[583 50 -291 -74 -467]
[536 -10 474 -260 342]
[512 -132 160 -138 -692]
[-100 -156 21 414 -54]
[-234 -592 -444 -382 -271]
[-60 52 66 -402 -19]
[-193 62 15 -159 199]
[577 -48 -104 -331 -663]
[469 415 75 462 -565]
[150 -81 -35 -180 370]
->
[583 536 512 -100 -234 -60 -193 577 469 150]
[50 -10 -132 -156 -592 52 62 -48 415 -81]
[-291 474 160 21 -444 66 15 -104 75 -35]
[-74 -260 -138 414 -382 -402 -159 -331 462 -180]
[-467 342 -692 -54 -271 -19 199 -663 -565 370]

[209 -128]
[-754 323]
[-30 58]
[-716 321]
[-757 391]
->
[209 -754 -30 -716 -757]
[-128 323 58 321 391]

[-117 27 -294]
[-92 331 730]
[-277 130 239]
[146 -121 81]
[-534 56 263]
[91 115 39]
->
[-117 -92 -277 146 -534 91]
[27 331 130 -121 56 115]
[-294 730 239 81 263 39]

[262 -255 -65]
[21 -214 -201]
[-17 -213 -104]
[-84 -219 27]
[399 -61 -71]
[381 -78 -78]
[-73 -219 -18]
[-81 -218 4]
[0 -623 -53]
[-17 -212 -128]
->
[262 21 -17 -84 399 381 -73 -81 0 -17]
[-255 -214 -213 -219 -61 -78 -219 -218 -623 -212]
[-65 -201 -104 27 -71 -78 -18 4 -53 -128]

[447 310 397]
[-346 625 213]
[601 -234 392]
[447 730 224]
[373 -639 392]
->
[447 -346 601 447 373]
[310 625 -234 730 -639]
[397 213 392 224 392]

[-65 71 -51 84 -84 -34]
[313 -339 163 -421 325 81]
[572 -541 468 -543 420 324]
[-694 626 -568 608 -511 -427]
[-508 463 -626 358 -372 -600]
->
[-65 313 572 -694 -508]
[71 -339 -541 626 463]
[-51 163 468 -568 -626]
[84 -421 -543 608 358]
[-84 325 420 -511 -372]
[-34 81 324 -427 -600]

[53 -578 52 -125 -222]
[-134 515 -281 -233 88]
->
[53 -134]
[-578 515]
[52 -281]
[-125 -233]
[-222 88]

[21 -23 140 -77 -77 -56 -56 -15 -19 -211 42 177 -416 -38 -305]
[-79 192 -92 46 -190 58 22 -101 30 557 285 -59 527 -70 441]
[148 210 -65 -162 215 -243 -51 177 17 354 40 -4 563 82 529]
[49 365 267 -101 52 -146 -17 85 48 -217 -331 555 265 47 394]
->
[21 -79 148 49]
[-23 192 210 365]
[140 -92 -65 267]
[-77 46 -162 -101]
[-77 -190 215 52]
[-56 58 -243 -146]
[-56 22 -51 -17]
[-15 -101 177 85]
[-19 30 17 48]
[-211 557 354 -217]
[42 285 40 -331]
[177 -59 -4 555]
[-416 527 563 265]
[-38 -70 82 47]
[-305 441 529 394]

[-218 463 -234 -36 234 -425 -571 -78 477 -407 343]
[-116 -15 575 492 241 32 337 -316 69 37 187]
[261 -370 -324 -340 -305 278 164 280 -362 226 -352]
->
[-218 -116 261]
[463 -15 -370]
[-234 575 -324]
[-36 492 -340]
[234 241 -305]
[-425 32 278]
[-571 337 164]
[-78 -316 280]
[477 69 -362]
[-407 37 226]
[343 187 -352]
---
[21 120 173 -120 -344 -73 -184 -305]
[143 219 262 -245 -221 -241 -221 -230]
[-363 -342 -336 366 182 314 313 169]
[-62 -140 -177 93 443 51 205 321]
[-56 -137 -229 134 363 105 138 306]
[-168 -163 -194 256 274 237 187 212]
[353 325 198 -316 -94 -374 -250 -169]
[647 298 257 -400 199 -470 -324 -86]
[99 196 236 -193 -317 -139 -197 -272]
[-270 -356 -239 328 163 355 304 291]
[249 316 295 -291 -127 -276 -301 -193]
->
[21 143 -363 -62 -56 -168 353 647 99 -270 249]
[120 219 -342 -140 -137 -163 325 298 196 -356 316]
[173 262 -336 -177 -229 -194 198 257 236 -239 295]
[-120 -245 366 93 134 256 -316 -400 -193 328 -291]
[-344 -221 182 443 363 274 -94 199 -317 163 -127]
[-73 -241 314 51 105 237 -374 -470 -139 355 -276]
[-184 -221 313 205 138 187 -250 -324 -197 304 -301]
[-305 -230 169 321 306 212 -169 -86 -272 291 -193]

[51 93]
[-71 98]
[69 -26]
[161 -57]
[-125 110]
[345 -555]
->
[51 -71 69 161 -125 345]
[93 98 -26 -57 110 -555]

[-409 -322 -356 -378 327 267 353]
[500 320 352 411 -413 -378 -385]
[-134 -203 -200 -154 59 -48 172]
[-63 255 173 85 115 357 -123]
[187 193 171 176 -127 -50 -184]
[-35 -77 -103 -103 71 33 76]
[-528 -210 -287 -400 470 557 332]
[-226 76 -18 -112 253 424 42]
[-186 -228 -237 -213 127 32 206]
[-36 -207 -200 -132 16 -111 146]
->
[-409 500 -134 -63 187 -35 -528 -226 -186 -36]
[-322 320 -203 255 193 -77 -210 76 -228 -207]
[-356 352 -200 173 171 -103 -287 -18 -237 -200]
[-378 411 -154 85 176 -103 -400 -112 -213 -132]
[327 -413 59 115 -127 71 470 253 127 16]
[267 -378 -48 357 -50 33 557 424 32 -111]
[353 -385 172 -123 -184 76 332 42 206 146]

[-286 64 -77 -227 -121 -520 -121 416]
[149 -264 -125 78 -57 256 107 19]
[-372 291 15 -350 -122 50 166 -142]
[-278 12 -79 -212 -110 332 286 42]
[-334 42 -80 -238 -90 -233 30 403]
[-306 69 -41 -233 -80 -126 -81 422]
[-113 68 -49 -162 -118 198 231 -280]
[-123 8 -35 -132 -85 -324 -325 461]
[-311 178 -41 -283 -144 -503 -91 209]
[52 -243 -134 31 -84 -411 -281 549]
->
[-286 149 -372 -278 -334 -306 -113 -123 -311 52]
[64 -264 291 12 42 69 68 8 178 -243]
[-77 -125 15 -79 -80 -41 -49 -35 -41 -134]
[-227 78 -350 -212 -238 -233 -162 -132 -283 31]
[-121 -57 -122 -110 -90 -80 -118 -85 -144 -84]
[-520 256 50 332 -233 -126 198 -324 -503 -411]
[-121 107 166 286 30 -81 231 -325 -91 -281]
[416 19 -142 42 403 422 -280 461 209 549]

[-560 497 548 -536 -534 -554 552 512 -134 -551 -560 -184 332 -553]
[-247 -290 -272 -349 -109 -275 -261 -285 546 -323 -185 428 31 -281]
[-245 552 587 -164 -319 -232 586 577 -505 -195 -281 -486 261 -227]
[-703 376 403 -709 -618 -708 401 392 247 -715 -679 128 265 -708]
[-676 273 287 -694 -570 -678 299 282 392 -698 -647 264 237 -679]
[353 207 173 455 216 373 162 197 -550 432 299 -444 -86 390]
->
[-560 -247 -245 -703 -676 353]
[497 -290 552 376 273 207]
[548 -272 587 403 287 173]
[-536 -349 -164 -709 -694 455]
[-534 -109 -319 -618 -570 216]
[-554 -275 -232 -708 -678 373]
[552 -261 586 401 299 162]
[512 -285 577 392 282 197]
[-134 546 -505 247 392 -550]
[-551 -323 -195 -715 -698 432]
[-560 -185 -281 -679 -647 299]
[-184 428 -486 128 264 -444]
[332 31 261 265 237 -86]
[-553 -281 -227 -708 -679 390]

[-540 -257 605 -338 379 645]
[226 -130 -648 -11 25 -562]
->
[-540 226]
[-257 -130]
[605 -648]
[-338 -11]
[379 25]
[645 -562]

[-165 -606 197 49]
[-211 -641 175 31]
[427 -124 112 -79]
[477 291 130 63]
->
[-165 -211 427 477]
[-606 -641 -124 291]
[197 175 112 130]
[49 31 -79 63]
